One vector is turned by the same rotation once a step. Each row is the vector after some number of steps, and that number follows the row.
The counts run from 0 to 600.
[ 0.77 -0.03 -2.69 -0.43 -1.59 -0.88  0.85 -0.83  0.05  1.85 -0.99  1.60
  0.84 -2.83  1.90 -0.29  2.60 -0.84 -2.49 -3.91 -1.74  1.98 -0.06  0.23
  3.21  0.80  0.38  0.94 -2.11 -0.84 -3.33  0.18 -0.47  1.87 -0.99 -0.91
  4.26 -0.40  0.52 -1.83 -0.07 -1.26  3.79 -0.45] | 74
[ 0.66  0.29 -0.27  0.86  2.01 -0.22  1.69 -1.25 -3.07  1.87 -0.56 -2.39
 -1.66 -3.54 -1.59  0.61  0.57  0.17 -0.52  0.05 -1.61 -1.35 -4.07 -0.57
 -2.60 -0.57 -1.17  0.94 -3.99  0.51  1.36 -0.34  0.61  1.64  3.02 -1.61
  1.33 -3.14  1.11  1.09  3.14 -3.40  1.14 -1.07] | 234
[ 0.38 -0.51  0.23 -0.48 -1.80 -0.68  0.66 -2.20 -1.57  2.97  3.04 -0.42
 -4.17 -1.08 -0.49  3.30 -0.50  0.72  2.31  2.59  1.75  2.22 -2.12 -1.68
 -0.12 -0.34  1.19 -0.47 -0.04  1.98  1.71  2.08 -0.35  0.00  0.90 -1.82
  1.24 -0.43 -2.60  0.20  2.54 -2.05  0.33 -3.97] | 183
[ 1.09  0.62  0.61 -4.27 -0.22 -2.06  1.56 -2.32 -1.04  0.41  0.19 -1.43
 -2.06 -1.12 -1.23  0.90 -1.69 -2.23  3.39  0.56  0.59  0.67 -3.69 -0.28
  2.53  0.77  0.39 -0.66 -1.41 -0.65 -2.06 -2.95 -0.17 -0.92  1.18 -1.39
  0.78  2.04 -3.12  0.59  2.26 -0.22  1.01 -3.31] | 307
[ 0.37 -0.73  0.93 -1.23  1.44  0.86  2.11  0.58  0.16  1.52  2.57 -0.99
 -1.23 -3.08  2.97  0.60  1.54  0.77  2.27  1.51  2.06  2.88 -3.76  1.22
 -1.45 -0.93 -1.51  2.38 -2.09  2.27 -1.42  4.00 -0.45  1.89  0.92 -3.68
  0.41 -3.70  0.80  1.07  1.50 -1.72 -1.34 -0.51] | 98
[ 1.58 -3.34  0.59 -3.77  0.68 -0.04  1.20 -1.78  0.22  0.45  1.90 -0.93
 -0.18 -1.84  0.79  1.81  0.59 -1.87  1.20 -0.73  3.06 -0.93 -2.51 -0.42
 -0.45 -1.04  0.66  1.94 -3.21  0.71 -2.64 -0.50  0.65  0.55 -1.79 -1.53
  4.17 -0.43 -0.52 -0.68  4.15  1.28  2.06 -1.08] | 360
[ 1.72  1.09 -3.34 -0.60 -2.95 -2.34 -0.75 -0.93  0.02  1.58  1.17  2.30
  1.67 -0.56  1.25  0.37  3.86  1.07  0.85 -2.38 -0.44  2.84 -2.43 -2.65
 -0.89  0.72 -1.35  1.43  2.30  1.32  1.23  2.76 -1.46  2.42 -0.21 -0.06
  2.76 -0.52  1.31 -1.95 -0.21 -1.87  1.59 -2.30] | 402
[-0.33 -0.71 -2.99  0.39  0.06 -0.65 -0.62 -3.48 -1.37  0.11 -2.65 -2.70
 -0.73 -2.70  1.07 -0.56  1.24  0.09 -0.95 -3.04 -2.21  1.22 -3.79 -0.24
  0.03  1.71  2.15 -0.97 -1.19 -0.45  2.39 -2.04 -0.14  1.55  1.45  2.82
  0.62  0.65 -2.13 -2.16  0.08 -3.48  0.49 -2.27] | 534
[-0.21 -0.70 -3.50 -0.41 -2.58 -0.82  2.48 -4.21 -1.59  1.25  1.04 -0.35
 -1.23  0.40 -0.37  2.75  1.34  0.83  2.00  0.02 -0.30  2.06 -1.14 -0.09
 -0.23  1.67 -0.11  0.90  2.14  1.06  1.05  0.06 -1.62  0.89  0.53  1.32
  2.62  0.96 -0.49 -3.08  1.50 -2.69  1.35 -4.57] | 586
[ 0.11  0.73 -1.88  0.17 -1.65 -1.34 -0.52  0.55  1.39  2.77 -1.59 -2.13
  2.38 -0.11 -0.46 -1.75  3.85 -2.90 -1.72 -2.76 -3.17  2.10 -1.59 -2.05
  0.62  0.74  1.20 -3.28 -1.02  0.54 -0.84  0.97 -3.52 -0.68  1.42  0.33
  0.03 -0.79  1.77 -2.42  2.77  0.46 -0.55 -1.39] | 271
[ 0.53  2.61  1.16  0.17  0.57 -1.14  1.98 -0.37 -2.61  1.91  0.20 -1.30
 -0.70 -1.14 -2.24 -1.51  4.48 -1.67  1.92  1.88  0.99  4.12 -0.93 -1.08
  0.22  0.34  1.14 -1.23  1.71  1.07 -1.40 -1.15 -3.39 -3.88  2.36 -1.06
  1.40  1.40  0.30  1.24 -1.22 -1.70 -0.09 -1.23] | 571
[ 0.60  0.09 -0.90  0.20 -0.23 -1.21 -2.17 -1.39  0.42  1.10  0.59  1.47
  0.13 -5.32  3.78 -0.68  3.69  1.00 -1.49 -2.53  1.62  0.97 -1.69  0.99
  0.81  0.54  0.27  3.10 -2.02  2.11 -0.13  0.59  0.11  0.67 -0.88 -0.41
  3.43 -2.03 -2.16  1.10  0.46 -0.76  2.80  0.33] | 479
[ 1.48 -1.49 -1.30 -0.63  0.19 -0.93 -0.11 -0.20  0.19  2.69 -1.64 -1.14
  0.25 -4.53  1.42 -0.43  1.59  1.25 -1.00 -3.47 -3.43 -0.95 -3.62 -0.34
  0.78  1.17 -1.59  0.71 -3.01 -0.27 -0.75 -1.36 -0.25  0.25  0.15 -0.04
  0.91 -1.49 -3.60  2.02  1.98 -3.11  1.10  0.94] | 476
[-1.21  0.71  0.68 -2.25  1.84 -2.35 -0.87 -1.53  0.73 -0.25  0.47 -2.95
 -0.93 -2.65  1.36 -1.54  1.63  0.12 -0.03  0.33  0.34  0.32 -3.38  2.22
 -1.88  2.54 -1.13 -2.27  2.04  1.97  0.48 -2.20 -4.49 -1.69  1.03  0.57
  0.00  0.08 -2.87  1.46  3.03 -1.30  1.93 -0.78] | 429
[ 0.34 -0.16 -1.63  0.06 -1.27 -0.29  0.95 -2.91 -3.09  1.12 -1.86 -3.32
 -0.60 -1.15 -0.53  1.75 -0.47 -0.30  1.46  2.90 -1.51  1.13 -5.56 -1.45
  2.92 -0.68  1.39 -0.96 -0.52  1.25 -1.15  0.15 -1.89 -1.13 -2.16  0.04
  0.36  2.01 -3.23 -0.92 -1.26 -3.28  0.38 -1.19] | 65
[ 1.54  0.70  0.62 -1.59  1.53 -0.35  1.51 -0.34 -1.92 -0.63 -1.30 -2.06
 -0.19 -0.66 -2.75 -1.43  0.78 -0.38  3.28 -0.27 -0.68  2.42 -4.85 -2.81
 -1.45  0.09  2.30 -0.85 -2.61 -0.52 -0.22 -2.68  0.16 -0.51  3.73 -1.28
  0.50  1.60 -0.43 -0.22  2.21 -2.24 -2.54 -1.06] | 169
[-0.05  0.13 -3.89  0.22 -2.18 -0.07  0.92 -2.11  0.70  3.10 -1.22 -1.28
 -0.06  0.34 -1.72  0.02  2.07 -0.99 -2.01 -1.35 -1.83  1.48 -0.65  0.23
  2.25  3.52  0.68 -4.94  0.21  0.15 -1.50 -1.39 -2.89 -0.04 -0.16 -0.21
  0.88  1.28 -0.34 -2.23  2.57 -2.48  1.20 -3.96] | 592
[ 0.35  0.22  2.32 -1.21  2.56 -0.90 -1.14 -0.38 -3.71  1.90 -1.17 -1.18
 -2.31 -1.74  1.33 -1.42  1.18 -2.09 -1.21  0.62  1.65  1.93 -3.86 -1.24
 -1.97 -1.96  1.03 -2.30 -4.88  1.10 -0.41 -0.78  0.16 -1.39  1.18 -2.87
  0.30  0.67  0.83  0.76  1.80 -0.62  3.03 -1.58] | 230
[ 1.38  2.35 -2.19 -0.97 -0.41 -1.95  0.99  0.24  0.10  2.24  0.42  1.68
  0.65 -1.06  1.51 -0.47  2.25 -0.96  2.01  0.23  0.87  4.10 -2.18  2.04
  1.29  1.88  1.88  2.95 -1.07  0.58 -2.90  1.32 -1.36  1.62 -0.68 -0.18
  2.00  0.03 -4.14  1.88  1.02 -0.24  1.51 -1.23] | 21
[ 0.78 -0.45  0.17 -2.10 -2.85 -1.45  0.92 -1.50  0.29  1.36  1.27 -0.54
 -1.08 -4.81  0.39  0.44  1.25 -1.89  1.27 -1.87 -1.68  0.02  0.12 -1.27
  6.17 -0.94  0.97  3.18 -2.03  0.08 -1.57 -0.74 -0.57 -0.07  1.99 -1.09
  2.82 -1.91 -0.33 -1.19 -0.02 -0.11  1.25 -0.32] | 256
[-0.04 -1.77 -1.80  1.47 -0.61 -1.39  1.92 -1.37 -1.92  2.25 -1.20 -1.41
  1.66 -1.77  2.36 -0.80  4.02  0.25  1.89 -4.10 -3.24  1.89 -1.47 -2.23
 -0.50  0.34 -1.07  2.96 -0.83  2.14  1.97 -0.64 -1.98 -1.74  0.14  1.07
  1.87 -3.05  1.58 -0.72 -1.38 -0.56  0.08  0.98] | 337
[ 2.00 -0.48 -0.48 -2.80 -0.64 -1.38  2.53 -1.21  1.16 -0.12  2.85 -1.55
  0.56 -1.05 -0.63  0.84  2.75 -1.26  3.63 -1.15  1.39 -0.37 -1.92  0.96
 -1.72  0.96 -1.52  2.71  0.30  1.50  0.14 -0.93 -0.84  1.43  3.23 -1.79
  2.09 -1.94  2.58 -1.37  3.43  0.04 -1.09 -2.15] | 37
[ 1.02 -2.23  0.23 -4.21  3.53  0.52  2.36 -2.76 -0.16 -1.32  0.78 -0.44
 -0.80 -4.13 -0.71  0.33  2.38  1.00  1.25 -0.74  0.68  1.35 -4.14 -1.10
 -2.28  0.13 -1.38  1.17  1.79  0.16 -0.48 -0.91  0.61  2.53  0.80  0.66
  3.70 -0.39  0.07  0.13  0.16 -3.50  1.58 -0.03] | 299
[ 1.32 -1.65  1.42 -3.45  0.89 -0.07 -1.33 -1.39  1.37 -0.99  0.60 -2.95
 -0.07 -4.51  0.00 -0.43  2.45 -1.86  0.85 -2.06  0.83 -0.17 -4.36 -1.25
 -0.31 -1.45  2.04 -0.33 -2.46 -0.32  1.29 -1.23  1.05  1.62  3.61  0.16
  1.00 -1.12  0.01 -1.42  3.34 -1.54 -1.43 -0.36] | 32
[-0.73 -2.01 -0.15 -1.81  2.97 -1.17  0.23  0.40  0.05  1.29 -0.38 -0.71
  0.00 -1.34  3.24 -3.01  3.59 -1.36 -0.23 -1.83  0.65  0.66 -1.56 -0.29
 -0.13  0.86 -0.48  0.58 -3.77  3.60 -2.12 -1.72 -0.76  0.65  1.33 -1.53
  1.10 -4.43  3.19  0.40  2.29  1.64  1.57  0.75] | 94
[ 0.68 -3.48 -0.41 -0.09 -0.05  2.02  0.82 -1.67  1.15  1.91  1.05 -2.73
 -0.34 -5.19  0.65  1.73  2.02  0.13 -0.87 -0.59 -0.73 -0.15 -1.80 -0.49
  4.23 -1.45  0.49  0.62 -1.02  2.44 -2.18  1.56 -1.40  0.46 -1.34 -1.40
  2.15 -2.53 -1.24 -0.44 -1.06 -3.60 -1.74  0.53] | 196
[-0.91 -0.40 -1.31  0.56  3.66 -0.42  2.40 -0.82 -1.42  0.61 -3.05 -1.51
  0.29 -2.03  0.23 -1.12  1.55  0.36 -1.08 -1.95 -2.31  0.74 -3.32  0.02
 -3.31  1.74 -0.63 -0.86 -2.23  0.21 -1.19 -2.59 -2.47 -2.52  1.10  0.51
  2.05  0.00 -1.69  1.19  3.53 -2.85  1.57  1.24] | 292
[ 1.15  2.59 -1.25  1.99  0.86 -1.41  2.31  0.81 -3.13  2.94 -1.60 -2.01
  0.03 -0.94  0.70  1.19  0.83 -2.32  0.33  1.51 -0.09  3.21 -3.37  1.16
 -1.57 -1.10  0.96  1.21 -2.95  0.39 -1.25  0.93 -1.77 -2.43 -0.71 -1.51
  0.48  0.90 -2.86  2.32  2.84 -1.00  1.37  0.10] | 288
[ 1.89  0.43 -0.50 -2.94 -0.83 -1.72  1.52 -0.97  0.60  0.69  2.82 -1.05
  0.63 -1.74 -0.71 -0.67  4.55 -2.20  2.50 -0.89  0.61 -0.34 -1.57  0.74
 -0.81 -0.06 -0.92  1.98 -0.16  2.10  0.65 -1.33 -1.77  2.06  3.26 -1.27
  3.43 -3.10  3.97 -1.39  2.87  0.98  0.10 -1.16] | 36
[ 1.16 -0.23  1.97 -1.02  0.01 -0.64  2.37 -1.25 -1.54  0.42 -0.69 -2.33
 -0.78 -3.33 -2.51 -0.79  0.93 -0.19  1.63 -0.53 -2.53  0.51 -2.69 -2.72
  0.69 -0.24 -1.20 -0.96 -0.28 -0.70 -1.23 -3.63 -1.85 -4.22  2.74 -0.90
  1.28  1.26 -1.88  0.54  1.70 -3.12 -0.81  0.56] | 574
[-0.42 -2.59  0.29 -0.05 -1.49  0.34 -2.03 -2.35 -1.32  2.29 -0.66 -2.18
 -2.53 -3.40  0.08  2.13  0.46 -1.83 -2.76 -1.42 -0.34  0.61 -1.96 -2.72
  2.31 -2.56  3.03 -2.69 -2.89 -0.45  1.50  0.95  0.63  0.26  0.10 -0.42
  1.13  0.92 -1.70 -2.91  2.64 -1.70  2.00 -2.39] | 131
[ 1.43 -0.60 -2.26 -1.63  0.26 -1.40  2.58 -0.47 -0.09  1.83  0.79 -0.18
  0.55 -1.64  2.11  1.41  0.69  1.45  3.35 -0.56 -2.23  2.05 -4.13  0.63
  0.13  1.49  0.43  3.87 -1.12 -0.46 -1.65  1.53 -0.51  2.76 -1.65  1.03
  1.62 -1.54 -3.93  1.09  0.59 -1.41  0.17 -0.84] | 19
[ 1.24  0.82 -1.87 -1.17 -2.48 -0.83  0.00  0.34  2.64  2.72  2.13 -1.50
 -0.74 -0.97 -0.01 -0.07 -0.20  0.11  1.32 -1.24 -1.66  0.17 -2.14 -1.25
  1.51  2.46 -3.43 -3.28  1.95  2.23 -0.19  1.38 -3.66 -1.17 -0.32 -2.93
 -0.91 -0.73  0.37  0.30  1.76 -2.44 -2.01 -3.83] | 325
[ 0.27  1.51  1.31  0.37  0.63 -1.94  1.99 -1.05 -2.47  1.53 -0.59 -1.23
 -0.48 -2.20 -2.00 -1.78  4.11 -0.79  2.45 -0.24 -0.45  2.65 -1.01 -1.99
 -0.49  1.33  0.09 -2.02  1.69  0.38 -0.08 -3.25 -3.26 -4.32  2.57 -0.44
  1.14  1.61  0.15  1.32  0.09 -2.10 -0.05 -1.22] | 572
[ 0.46  0.91 -4.23 -0.58 -0.84 -1.16 -0.44 -1.17  0.43  1.02 -0.85  0.50
  1.96 -2.39  0.22 -0.81  2.73 -2.65 -1.76 -3.31 -1.04  1.90 -1.31 -0.89
  2.38  0.40  3.04  1.24 -2.34  0.21 -1.43  0.33  0.21  3.71  0.08  0.93
  4.56 -1.75  0.35 -1.23  0.39 -0.17  1.67 -0.24] | 538
[-0.50 -0.86 -1.15 -0.61  0.71 -0.13 -0.66 -0.19 -0.21  3.20  0.24 -2.62
  0.07 -0.52  3.77 -1.10  1.36 -2.22 -0.50  0.32  2.89  2.96 -3.49  2.69
  1.54  0.46  1.87 -2.73 -1.69  1.66 -2.80  1.09 -1.97 -1.33 -3.49 -1.66
 -0.84 -0.08 -1.29  0.85 -0.47  0.05  0.36 -2.02] | 145
[-0.39 -0.82 -2.56  1.70 -0.07 -0.44  1.71 -2.26 -2.54  2.16 -3.03 -2.07
 -0.16 -0.98  0.46 -0.50  3.03 -0.38  0.22 -2.47 -3.11  2.49 -1.44 -0.09
  1.13  1.79  1.75 -0.77 -1.17 -1.52  0.07 -2.68 -1.28 -0.45  0.39  1.38
  1.52  1.56 -0.46 -2.20 -1.38 -2.86  1.71 -2.10] | 69
[ 0.28 -1.10 -1.85 -0.44  0.23  0.12 -0.06 -0.09  0.36  2.83  0.71 -3.29
  0.57 -0.62  2.98  0.48 -0.25 -1.51  0.48 -0.05  2.47  2.30 -4.54  2.61
  1.99  0.46  0.48 -1.79 -1.65  2.42 -2.89  1.20 -1.63 -0.62 -4.47 -2.08
 -0.80 -0.13 -2.37  1.03  0.88 -1.70 -0.59 -1.94] | 144
[ 0.65 -0.96 -2.46  0.58 -1.35 -0.04  1.16 -1.39 -1.54  1.23 -0.04 -1.89
 -0.93 -2.54 -0.80  1.14 -1.69 -1.65 -1.79 -4.97 -1.44  0.19 -1.23 -4.30
  0.56 -1.92 -0.76 -0.73 -2.40  0.56  1.16  0.74  1.03 -0.66  0.69 -3.45
  2.88 -0.92  0.99 -0.59  1.51 -2.37 -1.52 -2.26] | 457
[ 0.67 -2.34  0.78 -2.13  0.09  0.89  3.26 -3.00 -1.82 -0.65  1.33 -1.42
 -0.66 -2.47 -1.58  2.38  1.02  1.38  3.76  0.55 -1.08  1.39 -3.15 -4.09
  1.05 -1.64  0.32  3.14  0.53  1.57 -0.88 -0.03 -0.67 -0.56  0.65 -0.06
  3.42 -0.40  0.04 -1.94  0.31 -2.26 -0.94  0.36] | 117
[-1.03  0.87 -0.57 -2.20  1.20 -1.81  0.02 -3.19 -0.33 -0.45  2.23 -1.31
 -2.03 -2.41  2.47 -0.70  1.35 -1.54  1.27 -0.74  1.56  1.96 -2.27 -1.09
  1.29  0.57 -1.39  0.63  3.97  4.39  1.44 -0.34 -3.28 -0.38  0.08 -1.24
  1.37 -2.48  3.10  0.22 -3.61 -0.57  0.15 -2.32] | 382
